In the data rows, 128 means zero.
Each row has a hidden score. How much does it go up from the first row of each pair to the second? 6 means little or no change, 12 a big rise and 0 a big fall.
[152  86 118 133 117 130 104 111 136 160]
[167 103 128 180 100 127 150 159 131 117]: 2
[133 142  94 141 102 104 162 125  97 160]
[ 94 198 144  90 184 163  84  76 118  77]: 10
[138 136  96 137 114 117 180 113 119 157]
[131  82 121 154 110 100  86 144 124 132]: 9
[ 91 190 143  94 184 156  72  87 122  69]
[154  89 110 139 104 124  86 143 112 159]: 2
[105 142 159 103 163 113 104 154 161  60]
[162 144  90 117  96 128 176  77 114 177]: 6
[185 104 113 151  84 142 168 125 132 143]
[171 102 111 171  99 127 158 150 141 124]: 7
[ 82 117 158 138 151 117 147 141 133 146]
[ 71 111 150 130 162 119 150 130 154 135]: 6
[133 129  96 142 117 111 171 111 127 150]
[107 203 151  76 174 174  84  70 115  91]: 10
[131  76 121 144 119 114  98 139 134 134]
[ 79 120 150 129 149 118 146 143 139 141]: 4
[105 140 156  97 166 119 110 141 166  68]
[ 74 128 151 133 135 103 125 173 121 132]: 6
[ 96 197 149  85 178 162  80  74 117  74]
[172  95 123 173 110 127 164 137 146 123]: 0
[163  86 112 125 104 141  99 108 128 169]
[103 135 152 108 160  99  99 158 160  61]: 5
[167  98 123 171  99 126 157 150 137 113]
[119 148 155  92 153 124 102 145 146  80]: 9
[163  87 113 130 112 131 110  96 132 169]
[112 202 138  87 164 168  75  82  98  86]: 10
[131 135  94 145 123 115 179 110 131 148]
[ 96 124 140 127 132 122 139 148 122 163]: 6
[ 89 120 147 111 157 128 156 117 149 153]
[ 77 116 147 111 169 127 169 109 165 147]: 6
[ 84 125 151 121 146 117 140 144 130 148]
[ 83 120 148 128 133 117 136 150 125 147]: 6
[206 112 116 145  81 153 169 121 133 156]
[145 137  95 135 107 114 170 113 118 163]: 10
[ 88 117 147 123 160 131 153 120 146 152]
[ 92 124 138 116 152 129 155 125 140 161]: 6
[ 91 118 148 121 154 125 154 127 139 154]
[166  93 127 176 107 131 159 141 145 111]: 4
[134 142  91 142 108 108 157 135 109 152]
[127 137  94 154  98  96 153 146  97 144]: 7
[169  96 123 170  98 130 159 140 138 119]
[101 190 141  80 188 167  88  47 123  82]: 12
[175 102 124 163 101 141 168 126 137 119]
[114 147 159 101 151 116  90 166 137  66]: 9
[105 196 142  79 184 167  91  64 124  81]
[145 144  93 139 105 115 162 124 105 159]: 2
[181 100 121 160 105 135 170 127 148 123]
[156  85 111 129 117 137 103  89 136 165]: 11
[ 95 192 139  85 169 162  86  86 123  78]
[ 73 122 148 131 143 108 143 144 127 138]: 2
[127 148 151  83 156 132 105 130 149  91]
[148  81 116 132 123 130 114 105 138 155]: 7
[172 101 125 165 115 138 169 123 151 126]
[113 150 156 103 148 119  92 165 138  72]: 9
[ 74 113 157 131 153 119 148 142 141 141]
[112 144 153  99 150 113  95 158 142  75]: 7
[132  88 121 149 112 104  88 151 126 139]
[176 102 122 166  94 127 163 130 140 128]: 1
[128 129  95 149 126 105 171 117 131 140]
[115 207 137  75 150 166  68  90  88  96]: 11
[118 147 151  98 127 117  91 165 134  77]
[ 91 186 147  95 192 157  90  77 129  62]: 11
[148  82 119 143 118 118 101 115 134 149]
[199 114 113 149  80 149 156 130 126 151]: 1
[141  83 121 140 121 119 102 128 133 152]
[172 106 124 180  86 121 141 176 114 118]: 3
[131 140  99 143 108 106 153 143 108 146]
[196 109 114 155  74 155 157 131 116 145]: 3
[173  98 124 165 125 135 168 130 150 120]
[183 104 120 165  93 139 169 144 129 127]: 6
[141 139  89 135 103 118 166 118 117 162]
[144  81 119 139 118 116 102 124 131 151]: 8
[164  98 124 183  89 120 148 172 135 117]
[ 92 132 130 129 148 127 150 128 132 160]: 9
[113 123 102 155 132  95 175 120 137 133]
[128 135 114 150 109 107 171 118 122 146]: 5
[ 91 114 141 112 160 133 161 117 152 158]
[142  81 117 131 134 147 115  98 158 149]: 8
[102 194 140  81 190 174  88  57 127  78]
[109 149 156 111 148 114  88 178 140  66]: 1
[150  88 117 138 107 119  92 129 121 153]
[175 110 114 175  72 121 141 175 121 121]: 2
[137  82 120 157 105 109  85 143 121 137]
[147 151  94 136  86 112 152 143  87 165]: 4
[ 78 117 150 132 149 120 143 144 140 146]
[175 103 120 172  85 132 157 146 132 123]: 4
[150 152  99 136  79 120 153 160  85 172]
[135 129  99 134 135 128 187  84 149 151]: 6
[183  92 118 171 100 133 168 123 140 131]
[196 115 109 154  69 146 153 142 121 148]: 6
[147  80 115 122 138 133 124  86 159 151]
[167  92 112 124  93 132  94 132 109 173]: 7
[ 96 199 148  99 170 152  69 104 101  61]
[184 107 121 159  83 139 160 128 135 131]: 0
[192 104 113 151  91 152 163 121 138 144]
[ 91 122 154 117 154 130 158 122 141 155]: 8
[155  87 118 125 112 128 102 121 125 157]
[120 147 103 165  88  84 132 185  84 135]: 6
[178 107 118 168  72 131 149 154 115 135]
[103 197 142  77 169 168  84  65 112  86]: 12
[184 106 122 164  79 125 155 147 111 132]
[147 143  97 115 107 121 175 103 127 166]: 7
[108 140 156  89 173 117 105 143 167  65]
[132 129 102 140 124 119 181  97 133 149]: 6
[ 81 118 146 123 152 127 145 140 137 146]
[122 207 133  73 188 172  74  86  93  98]: 12
[103 197 139  76 184 173  92  63 123  82]
[ 87 124 145 122 132 122 138 143 122 158]: 1
[156  84 118 126 118 138 112 105 139 159]
[130 158 149  87 120 127  85 171 124  93]: 5
[187 115 122 167  61 130 137 179 101 135]
[ 86 190 151  93 192 158  85  81 123  64]: 12
[158 149  84 126  87 130 166 115 103 179]
[ 91 115 147 120 159 130 156 117 144 157]: 5
[112 142 159 105 154 119  96 144 152  77]
[ 96 121 138 112 141 124 150 128 131 165]: 5
[140  79 120 140 117 119 101 125 137 156]
[ 96 128 144 107 140 130 149 125 131 167]: 4
[173 105 118 172  86 132 152 156 128 120]
[ 97 196 144  92 161 157  66  93  91  79]: 12
[107 141 152 101 158 121 103 155 153  65]
[ 70 108 151 134 174 111 158 128 155 132]: 5
[122 120  97 150 111 105 161 131 115 148]
[106 139 151 104 158 117  93 158 149  70]: 6
[ 85 195 139 106 162 145  58 122  95  65]
[110 138  95 166 100  87 139 176  92 128]: 1
